In the rows, 128 means zero.
One turn moves each row of this set onto another row. After a few examples, where does it send each row asked below?
K142: [122 124 115 103 112 133 101 142 126 145 102 138 126 124 139 112  91 158
 122 111 138 111  99 163 160 130 107 125 170 149]
K8: [127 119 145 103 140 137  95 121 140 101 118 156  97 120 127 152 146 130
 126  89 153 125 151 125 153 135 134 122 126 129]
K158: [135 130 136 147 114 171 138 142 102 137 107 120 111 107 124 138  97 110
 130 144 135 123 108  99 116 154 109 108 128 113]
K337: [157 103 113 142 101  82 156 142 107 114 127 163 116 119 137 132 136 119
 104 124 137 140 131 150 133 138 122 100 153 126]
K457: [155  96 111 136 126  97 166 145 124 108 134 142 113 123 147 123 136 129
 111 132 105 136 125 151 152 132 126 114 143 150]
K995: [124  98 172 114 151 115 149 146 115 140 131 171 147 103 116 151 159 128
 138 110 132 112 111 132 136 140 100 126 134 126]
K54: [115 106 157 101 136 141  96 109 133 115 123 159 100 126 122 143 148 126
 126  98 158 126 150 123 152 138 130 127 134 135]
K648: [134 159 157 120 133 134 118 121 140 139  98 133 149 134 118 172 134 118
 123 142 120  98 111 131 154 148 126 136 147 143]
K436: [148 104  99 130 105 104 155 127 114  97 140 147 116 110 126 117 144 130
 116 132 127 120 140 121 150 126 124  93 140 156]
K141: [133 148 156 114 134 136 123 117 134 143 101 142 146 150 105 166 138 124
 130 135 114 100 124 131 149 152 131 145 151 140]
K779: [128  94 171 121 152 108 143 146 116 136 117 171 145 100 126 153 148 120
 140 112 129 107 115 143 132 135  97 116 122 113]
K148: [146 103 110 129 133 157 132 131 122 145 124 132 145 114 120 135  98 120
 150 123 128 111 105  95 105 143 113 104 150  94]
K794: [132 145 105  75 103 152 110 148 121 143 102 148 106 109 146 130 126 151
 107 106 137 129 104 148 151 125  89 116 151 120]
K118: [138 124 130 149  97 166 143 150 118 140 119 119 138 119 120 153  99 102
 137 135 150 115 109 109 118 154 118 101 152 103]
K793: [131 105 119 129 114 157 139 132 125 119 120 125 124 130 118 146  92  98
 144 147 123 115 104  90 137 148 118 105 139  91]
K401: [115 131 116  78 117 147 110 142 134 138 134 130 132 117 155 119  94 141
 120  98 142 122 106 161 157 119 101 126 154 120]
K939: [130 143 110  85 105 141 113 157 137 151 111 131 107 128 139 126 115 145
 106  94 160 125 111 161 145 127 111 106 165 122]
K292: [158 115 121 136 107 104 152 121  89 100 119 158 116 111 145 131 136 127
 101 119 104 141 126 155 121 141 120 105 146 134]

K8 -> K648
K793 -> K457
Now these:
K54 -> K141
K148 -> K436
K292 -> K794
K939 -> K118

One turn moves each row of this set onto another row. After a few examples, where does it send each row asked below?
K521: [128 140 122 129 105 111 143 111 110 137 122 152 167 115  89 187 145 145
 110 127  85 109 132 138 106  97 132 136 112 104 109 157 114 122 116]
K858: [161 104 124 133 129 122 103 123 130  94 182 112 122  95 116 144 144  95
 128 139 118 130  98 120 122  96 101 149 109 112  96 158 147 166 128]
K743: [119 125 148 116 130 124 139 156 125 100 149 128 129 119  87 136 124 172
 131 143 125  81 120 143 136  89  85 139 112 112 111 124 103 158 149]
K477: [162 131 103 145 120 130 113 122  87 126 139 180 155 118 133 170 126 145
 105 127 100 142 135 137 116 123 136 133 107 124 118 150 142 117 118]
K360: [167 145  97 132 121 109 121 133  94 141 137 134 132  95 102 182 125 118
  98 124  94 134 126 142 140 117 120 139 111 127 111 150 140 150 107]
K670: [149 123 117 157 104 142 122 145  89 130 126 165 155 129 122 173 118 171
 132 124  80 132 112 143 140 101 124 135 113 143 100 143 134 151 127]
K131: [138 129 140 116 160 123 112 165 132 142 166 127 135 121 105 152 122 131
 118 159 135  85 102 130 146  95  94 102 139 105 116 137 109 135 126]
K931: [148  92 134 131 139 110 116 165 136 132 164 184 130 123 117 115 144 110
 137 132 134  83 115 119 132  89  92 144  99 126 111 143  92 144 147]
K697: [144 111 122 134 141 132 148 123 108 155 128 139 167 142 104 176 142 124
 129 127  55 100 116 131 130 105 129 143 133 121  97 141 134 132 116]
K591: [134  93 110 119 142 112 110 142 132 110 166 180 134 106 121 122 121 130
  98 167 108  81 128 125 121 102  73 142 103 107 129 157 114 121 125]
K264: [134  96 108 138 117 135 128 129 117 153 120 162 176 123  97 179 142 125
 116 155  62 107 122 144 125 110 125 134 123 123  98 169 119 134 103]
K986: [135  97 116 119 140 112 108 138 130 105 168 178 128 109 121 115 120 132
 103 157 113  78 118 126 117 104  68 139  94 105 125 150 109 128 143]
K873: [154 108 134 145  96 158  87 161 130  92 167 154 162 112 111 124 127 143
 124 150 114 111 109 136  98  83 136 115 101 126 104 161 137 155 150]
K691: [173 132 113 145 110 133 129 135  98 145 130 152 160 122  97 163 121 141
 104 144 101 151 121 151 130 115 158 116 120 146  99 155 111 146 122]
K996: [141  89 133 128 134 107 127 162 131 131 159 183 137 131 120 125 143 111
 142 136 135  89 124 118 129  85  96 155  96 137 117 143  94 147 149]
K92: [154 115 125 138 117 112 105 125 142 110 189 110 138  97 113 119 139  99
 122 129 111 128  94 111 129  95 121 148 111 120  86 155 141 169 135]
K646: [133 123 141 118 156 124 106 162 135 136 166 129 125 112 105 143 127 139
 118 157 142  89  96 133 146 100  92 102 130  93 110 140 105 140 130]
K373: [135 123 102 141 116 107 130 104 125 145 136 143 174 127  90 186 150 138
  92 140  74 111 116 130 135 123 129 143 126 115 100 171 112 139 123]
K103: [148 115 128 129 129 128 101 124 127  91 187 112 140 109  94 129 143 108
 140 123 113 130  98 113 132  89 106 147 112 116  82 150 150 166 125]
K811: [166 118 137 156 111 162  91 141 128  72 168 155 159 119 117 130 134 140
 122 151 118 115 115 141  89 104 126 119 114 117 103 154 135 144 149]
K683: [131 122 124 152 118 135 148 127 119 150 118 149 171 128 123 174 155 135
 131 126  81 100 138 146 114 134 141 151 124 115 103 137 134 141 129]
K19: [115 100 142 130 144 121 127 110 140 108 174 158 142 124 111 105 145 151
 133 154 154 124 113 127 134 128 106 135 115 102  94 145  89 134 139]
K223: [140 107 128 123 153 129 137 148 148 133 163 140 155 128  98  88 134 120
 110 168 131 101 139 143 127 140 132 136 126 124  98 132  99 148 142]
K58: [131 127 105 136 126 129 130 109  89 124 141 135 147 113 116 158 126 150
 127 121  89 155 126 140 146 132 123 153 114 123  90 135 154 146 104]
K11: [137 103 128 115 154 129 125 139 143 128 169 144 151 125  97  81 128 119
 108 168 131 101 126 142 125 137 125 125 116 117  97 134  97 141 147]
K127: [168 119 146 143 106 154 102 147 128  91 165 138 150 106 120 129 121 136
 115 160 116 118 105 143  85  84 140 106 112 117 106 153 129 140 147]
K700: [161 118 101 149 109 110 137 124 101 140 136 157 149 114 104 144 123 120
 120 122  69 143 118 134 145 109 123 160 108 156  85 149 123 160 112]
K489: [107 107 136 132 141 116 127 104 141 107 176 154 154 128 115 120 141 157
 124 162 150 125 117 126 139 131 105 138 123 107 101 148  91 131 137]
K977: [128 104 110 121 117 115 150 113 106 147 123 147 155 124 111 189 158 134
 123 124  92 115 136 131 115 111 139 161  98 110 118 156 135 141 131]
K866: [123 119 146 114 135 132 130 158 126 106 152 127 127 120  86 127 124 161
 133 145 129  79 111 147 137 100  87 129 108 111 109 124 103 164 159]

K19 -> K986
K700 -> K670
Now these:
K264 -> K697
K489 -> K591
K811 -> K858

